 0.972  4.139 -5.616
 0.997  5.603 -1.507
-1.017  5.380 -4.586
->
-5.616  5.603 -1.017

-1.322  5.295
-0.149 -3.832
-0.449 -7.500
-0.730  1.569
->
 5.295 -0.149

-2.785  4.739
 1.202 -7.525
-0.398  7.293
->
4.739 1.202

 3.517 -4.548  2.823  5.533 -3.744
-3.941 -3.720 -1.882  3.994  5.090
-5.462  4.822 -4.686 -3.982 -6.159
->
-3.744  3.994 -4.686

 2.198 -4.808  2.899  3.434 -1.437
-6.447  7.368  6.424  2.479  2.720
->
-1.437  2.479

 4.142 -0.309  3.378  6.128
-0.947  7.628 -2.411 -2.413
-1.871  1.388  1.634  0.163
->
 6.128 -2.411  1.388

-0.821 -0.130 -0.152 -6.537
-0.483 -6.145 -2.817 -6.537
-1.021 -2.535 -1.688 -6.537
->
-6.537 -2.817 -2.535

-0.335  4.276
 1.406  3.892
 1.608  5.776
 2.781  0.935
->
4.276 1.406

 0.537 -5.613  1.029  3.348
-4.866 -5.121  1.838  3.375
 3.498 -2.842 -3.541  0.122
-0.475  4.978  5.700  3.398
 3.422 -2.044  1.847 -0.777
->
 3.348  1.838 -2.842 -0.475
---
 0.005 -0.538 -5.580  0.750 -0.542  0.358  1.599 -6.352  5.011 -6.229  0.869 -3.394 -5.079  3.121 -5.531
 4.537 -4.240 -1.511 -5.299  2.998  6.369 -1.352 -6.683  4.142  4.148  2.025 -6.617  5.509  5.737  3.260
->
-0.538 -5.580  0.750 -0.542  0.358  1.599 -6.352  5.011 -6.229  0.869 -3.394 -5.079  3.121 -5.531  0.005
-4.240 -1.511 -5.299  2.998  6.369 -1.352 -6.683  4.142  4.148  2.025 -6.617  5.509  5.737  3.260  4.537

-0.329 -1.235 -2.840 -5.795 -1.123 -1.602  3.107  0.258  0.486
-2.374  4.845  0.830 -2.474 -1.504 -3.517  4.240  2.096  0.611
 0.502 -4.667 -6.845 -3.339  0.155  1.921  2.070  1.030 -1.584
 3.455  2.645  5.443  6.445  1.497  0.456 -4.318  1.280  1.654
 3.066  0.896 -2.144  0.927  2.759 -0.343  4.309 -4.148 -3.241
 1.926  2.629 -0.887 -0.061  2.610  1.674  1.723  1.212  0.914
-1.933 -4.078 -5.402 -1.785  1.998  1.332  3.033  1.942  0.490
-4.054 -2.659 -5.651  0.005  4.546  1.239  0.738 -5.236 -0.474
->
-1.235 -2.840 -5.795 -1.123 -1.602  3.107  0.258  0.486 -0.329
 4.845  0.830 -2.474 -1.504 -3.517  4.240  2.096  0.611 -2.374
-4.667 -6.845 -3.339  0.155  1.921  2.070  1.030 -1.584  0.502
 2.645  5.443  6.445  1.497  0.456 -4.318  1.280  1.654  3.455
 0.896 -2.144  0.927  2.759 -0.343  4.309 -4.148 -3.241  3.066
 2.629 -0.887 -0.061  2.610  1.674  1.723  1.212  0.914  1.926
-4.078 -5.402 -1.785  1.998  1.332  3.033  1.942  0.490 -1.933
-2.659 -5.651  0.005  4.546  1.239  0.738 -5.236 -0.474 -4.054

-3.884 -0.110 -0.149  0.126 -0.028 -1.568 -1.636 -0.037 -0.943  4.568  1.277  1.634 -1.539 -2.138
 1.593 -1.543 -0.243 -0.750 -0.451 -0.428 -1.002  1.366  1.088 -1.848  2.433  2.786  1.546  1.022
-0.902 -2.847 -0.129 -0.907 -0.792  1.092  1.678 -1.427 -3.244 -2.994 -1.867  0.704 -0.623 -1.073
 0.714 -6.036  0.488 -1.354 -0.174 -2.694 -0.268  0.534  3.320  3.396 -1.041 -1.529 -0.194  1.330
 1.720 -3.642 -0.012 -0.170  1.376  1.403 -1.337 -1.489 -1.218 -0.365  2.888 -1.289 -2.143  0.051
 2.863  2.991 -0.489 -0.747  0.479 -0.649  0.673 -0.510  2.680  0.678 -3.188  0.717 -0.193  0.925
->
-0.110 -0.149  0.126 -0.028 -1.568 -1.636 -0.037 -0.943  4.568  1.277  1.634 -1.539 -2.138 -3.884
-1.543 -0.243 -0.750 -0.451 -0.428 -1.002  1.366  1.088 -1.848  2.433  2.786  1.546  1.022  1.593
-2.847 -0.129 -0.907 -0.792  1.092  1.678 -1.427 -3.244 -2.994 -1.867  0.704 -0.623 -1.073 -0.902
-6.036  0.488 -1.354 -0.174 -2.694 -0.268  0.534  3.320  3.396 -1.041 -1.529 -0.194  1.330  0.714
-3.642 -0.012 -0.170  1.376  1.403 -1.337 -1.489 -1.218 -0.365  2.888 -1.289 -2.143  0.051  1.720
 2.991 -0.489 -0.747  0.479 -0.649  0.673 -0.510  2.680  0.678 -3.188  0.717 -0.193  0.925  2.863

 3.028  6.712 -2.294
 1.231  3.920 -0.606
 3.545  0.161 -4.503
 4.669 -3.173 -4.138
 3.847  1.606 -2.874
 3.851 -5.148 -3.276
->
 6.712 -2.294  3.028
 3.920 -0.606  1.231
 0.161 -4.503  3.545
-3.173 -4.138  4.669
 1.606 -2.874  3.847
-5.148 -3.276  3.851

-3.576 -2.233 -3.739 -2.488 -2.580  1.066 -0.309
-5.546 -5.089 -3.154 -1.910 -3.735  0.019  0.209
->
-2.233 -3.739 -2.488 -2.580  1.066 -0.309 -3.576
-5.089 -3.154 -1.910 -3.735  0.019  0.209 -5.546

-2.812 -2.761 -6.400
 0.320 -0.970 -1.144
-0.322 -1.186 -1.043
 0.383  0.545 -1.700
-1.872  0.137 -3.678
-0.983  0.986  0.228
-2.656 -2.724 -6.376
-1.541 -3.313 -4.920
-0.580 -1.995 -3.186
->
-2.761 -6.400 -2.812
-0.970 -1.144  0.320
-1.186 -1.043 -0.322
 0.545 -1.700  0.383
 0.137 -3.678 -1.872
 0.986  0.228 -0.983
-2.724 -6.376 -2.656
-3.313 -4.920 -1.541
-1.995 -3.186 -0.580
